Here are some numbered points:
[-39 -21   0 -11  -9 -23 -41 -45  -6 -11  -1 -68   3 -23 -54  11  18  33
 -56  72 -13 -26  -9  19  -6 -13  40  17 -16 -17  16   8 -20  31 -63  21
  43 -40 -14  31   9 -13] 0
[ 29  16  -4  -8  33 -54  21 -15  11  41  22  24 -30  65  49 -15 -20  34
  -8 -20  19  34 -23  26  36 -19 -28  85   9 -29 -13 -48 -13 -63   2  27
  -4  56  29 -66   8 -21] 1
[ -3  17 -48 -18   9 -26 -13 -26  -6   5   3 -17  -4 -18  27 -13  32 -13
 -47  40  15  36 -36  20 -30  22  24 -20   6 -18  32  -7 -18 -19  27  -4
   7 -35 -18  -6   5  27] 2
[ 58  29  -8   3   0 -25  21  -8  27   3 -34 -15  40  -9   7  -4  -1 -15
  -5  -4 -19   2 -14  35 -48  10 -19 -43   5 -40  21 -36 -12   2  22  26
 -13  -4  12 -19  -9 -16] 3
[ 19 -17  34  19  -3  -5   4  25  -3 -44  43  15  32 -12 -17 -15 -27  62
  20 -34 -16 -25 -14 -23  18 -51 -22  -4  -9  13 -43  49   8  23 -25 -28
  42  -8  14 -22  21  -9] 4
[ -6 -12 -20 -22 -11 -45  -1  33  24  50 -21  18 -33  51 -11 -33 -15   9
   2  11 -17  26  11 -14  15   5 -28  32  23   9  23   2 -12  -1  29   7
  -1  -2  27   0 -35 -44] 5
[ 58   4   4  63   5  -6  20   8 -32  -4   2  25 -39 -36  10  29  -4 -33
  23 -31  -8  42  19   0  10  35   9  34 -39   3 -12 -29 -49 -24  24  16
 -45  28  11  60 -15  73] 6
[ 11  -3  15 -26  -7  29   1  22  13  10 -40 -38  14 -27 -18 -17  27 -15
 -18  32   0 -13 -15  33 -36 -16 -14  -5  -1 -15 -27 -13   8  26  -1  -5
   6  -5  34 -17 -19 -19] 7
[-49   7  -1 -26   5  30  14 -44  -6 -10  14 -39  32  20  -2  -7  29   8
 -23  48  32 -28 -37   1 -37 -27  16 -34  -3 -13  -8 -19 -32  20 -20 -33
   9 -19 -12   1   3  13] 8
[ 32   8 -32 -23  15  31 -24  20   0  -5 -31  -5   2  -3 -26 -40   1  -1
   2  39  -2 -32  20  27 -45   2  -2 -26   2  18  23 -11  -4  24  21 -17
   5  23  22  41 -15  21] 9
[ 26   6 -24 -30  11 -48  20  24  10   7 -26  50 -12  66  32 -37 -33  21
  60  -2  10  29  -8   9  24  -3 -36  15  37  -2   3  -6  31  11  18  22
 -15  21  60 -23 -13  -6] 10
[ 13 -44  -5   2 -18  58 -58  -2 -31   4 -31 -13  73  -7  34  -8 -18 -18
 -13  12 -23 -39 -61  35  17 -68  54 -28 -19  11   0   3  77 -48 -15  21
  38  20  51  20 -35 -93] 11
[ -1  -8   7  -4 -68  37  43 -32   4 -54  53  12  35 -50 -41  21 -48  69
 -67 -61 -52 -64 -28  14  28  42  31  13   4  19  53  18  47 -61   7  -8
  84  52  -8 109   9   5] 12
[ 11 -21  14  51  11  -1  48  34  32 -68  24   1 -25 -13  64 -21  -5  12
  48 -71   2 -20  52 -66 -23 -54  35  10 -40   7 -41  61 -15  66 -89 -67
 -41 -27  32 -56  44  67] 13
[-88  52  -3  20  10   2 -60  -9  19   1  46  -1  -7 -42  36  46  22 -51
  26 -12  16  13 -41 -13  -8 -48  73  -9 -10  -4  22  13   1 -35 -19 -42
  18 -26 -49 -32 -31  48] 14
[  1  20  14 -39 -48 -38   7  39  47 -41   3  -3  62  -9  28   3 -25  -4
  18 -36 -24 -67 -38  44  28 -12 -37 -36  17 -44  -5  22  59  10 -38  -2
  56   1  48 -45  37 -16] 15
[ 28 -36  -1  91  22  35 -44  19  23  -1 -12  -9 -11 -52 -58  32  24 -54
  51 -75  38  52  60 -89  -3  12  62  50 -47  39  -1  47 -81  57 -70  17
   0 -59  51 -27 -13  23] 16
[ 29 -24  10 -46   3 -18  28   6   1  16  24  -3  -6  31  33 -31   6  46
 -18  18   7 -40 -14   6 -27 -18  -4 -18  23 -47 -23   5 -20  31 -50  10
   0 -31  45 -60  25 -54] 17
[ 38  -5  -8  55  12  36 -37 -55 -72   6  -6 -21  16   4 -38  11  12 -21
 -27  -5  38  57  12 -19  11  42   5  39 -21  44   6  -4 -86  31  23  37
  -8 -14 -92  33  34  10] 18
[ 18  -5  -5 -24 -55  -7  73  -1  21  -1   2  -9  41  -5  35   8 -10  41
 -36   9   5 -64   9   3 -16 -16 -16 -55  16 -19  -4  -4  45  15 -15   4
   5   7  -9   5  19  -2] 19
[  0  10   2 -33 -14  -3  43   7  29  38 -17   6 -31  39  14 -16  29 -11
  -5  -2  10  50  25   6  -5  -4 -44  18   6  -2  15  13 -13  -7  29  24
 -43 -14  22 -30  26  -7] 20
[  51   35  -63  -31  -61  -17   30  -14   48  -49    8  -72   33 -101
  -24   13  -22   32  -13  -14  -38  -12  -16   36   31   56   36   22
    6  -53   25   35   47  -18  -25   41   28   -7   11  106    4  -27] 21
[-31 -35  -6  66  16 -31  12  31 -21  50 -17  28 -50  43 -30   6  18  15
  46   2 -32  21  94  42  28  41 -39  -6  41  60 -12 -35  23 -17 113  33
 -14  29  -3  67 -38 -14] 22
[  2 -19  50 -18  24 -34   4  21   2  -2  -7 -33  27  37  38 -28  10  32
 -64  92 -31 -59  22  12 -22 -32 -56 -16  12 -34 -17 -33  -2  85 -65 -41
  -8 -45   0 -61  19 -37] 23
Which point above is nearest to each new point, looking only along the 7 directions in which the numbered points spread most? Its number follows each.
[ -33   19  -59  -59  -45    8  -33   -4   45    4   10  -46   91   61
  -67  -32  -38    6    5   14   36  -50   11   -2  -36  -25   59  -36
   22   15   53   67   -9   39 -102  -34   65  -62   28  -44    6  -18] 7
[-48 -22  48  33  29 -43  15 -39 -38 -34  34   8 -52   6   9 -25  63  65
 -31  33  23 -63 -50  -8  19 -18 -55  -6  31  18 -20 -15 -27  35  23 -34
  -4   2 -81 -29  24  85] 8
[ -5 -75  75  98  31  75 -48  68 -87  35  -7  16  12  -3 -22  19  48  -9
  82  57  28 -59  -4  38  69 -30 -32 -91   0  47 -33 -73  80   1  -6  38
  18  21 -18  27 -61  21] 9
[-63  -5 -15  -7 -10  -2  29 -34  -6 -28  35  29  -1  -4  66 -32 -29  40
  50 -60  65  22   8 -64  24  10  -2 -34 -42  29 -23  51  28  27   0  -8
 -31 -49 -46 -78  56 -12] 4
[  9  24  -5   5 -10  32 -74   5 -10 -20 -22  15   9 -35 -41 -11 -16 -59
  46  -4  40   5  -7  34  25  29   5  21 -21   8  10 -43   5 -22 -42  32
  -5  23 -34 -13 -44  12] 9
[ 16  14   6 -30  -2   4 -15   0   7  14 -30  14 -33 -39  13 -35  12 -19
 -41  27 -26 -25 -38  29 -19  11  -7  17  -6 -48  23 -22  -5   1  -6 -33
 -31  24   0  -8 -27   6] 3
[ 58  -4 -36  52  24 -23  17   7 -28   2  34  12 -30 -29 -27  13  -8   8
   8 -42 -38  37   7  -7  78  30  22  38  -1   7  -2  22  23 -35  27  51
 -16  44   0 120  15  -5] 6
[-26  37  -2 -32  22 -21 -79   4 -38  59  11  76 -31  68 -26 -14 -39  -1
  78 -38 -28  35  40  39  43   3 -18  24  29  67  -5 -29  20 -74 110  43
  -2  72 -29  -5 -48 -15] 22
[-20 -44  16  12  45 -29   4 -11 -47  13  76  11   0  -9 -24  11  37  52
  -9  54  16 -62 -55 -46  26 -39 -18 -34  13  15 -32  21 -61  26  -6 -29
  44 -56   2 -61 -12  30] 8
[-27 -22 -21  25 -27 -26  46 -66 -22  31  -4  37 -60  13  76 -20  36  -2
 -47  10 -22  35  59   5  -2  15 -52  10  32  24   4 -34 -15 -27 127   5
 -48  46 -29  44  13   0] 22
[-65  20 -44   0  10 -37 -17 -71 -45  -7  18 -11  -7 -12  -3  15  29  23
 -45  55  -8 -10 -15  10 -23  -1  33  30  11 -14  24 -22 -38   5 -36 -26
  19 -47 -31  -2 -12  16] 8
[ -6  -5  14 -69 -28 -28  65  31  37  12   2  12  19  72  43 -58 -28  36
  35 -17   9 -43  14 -30  17 -19 -60 -40  11  19 -19  71  50  21  17 -26
 -22 -16  63 -51  43 -29] 17
[-31 -12  16  -9  14  23  12  28  -5 -10 -48 -27 -28  -9 -18  -1   8 -14
 -13  13   5  -9  21   1 -40 -18 -20  32 -20   6  12  17 -45  13 -43 -21
 -31  -1  17   3 -17  33] 9
[  7  27   0  -5   4 -15 -38  15 -53 -36 -44   6 -31  22 -13 -27  21 -29
  59 -22   6 100  91 -64 -11  -7  -6  65 -13  99 -47  -4 -54  -2   4  -7
 -13  53  18  33  21  91] 6
[ 24 -74  -6 -33 -49  -4   3  -6 -15 -27  43   8   2  -2 -23 -26 -74  44
  17  17 -65  55  35   3  17  22   6 -11   9 -32  -6  39   6 -50 -20  -2
 -51  25  -9  60  -2 -51] 9
[ 22   0 -26 -17  44 -23  16   6 -28 -12 -20   2 -52 -31  33  -7  45 -13
 -35  26  -9  28 -41  40  -2  18 -59  36  15  -9  -7 -53  -1   9  35  11
 -17  54   4  36   2  62] 20
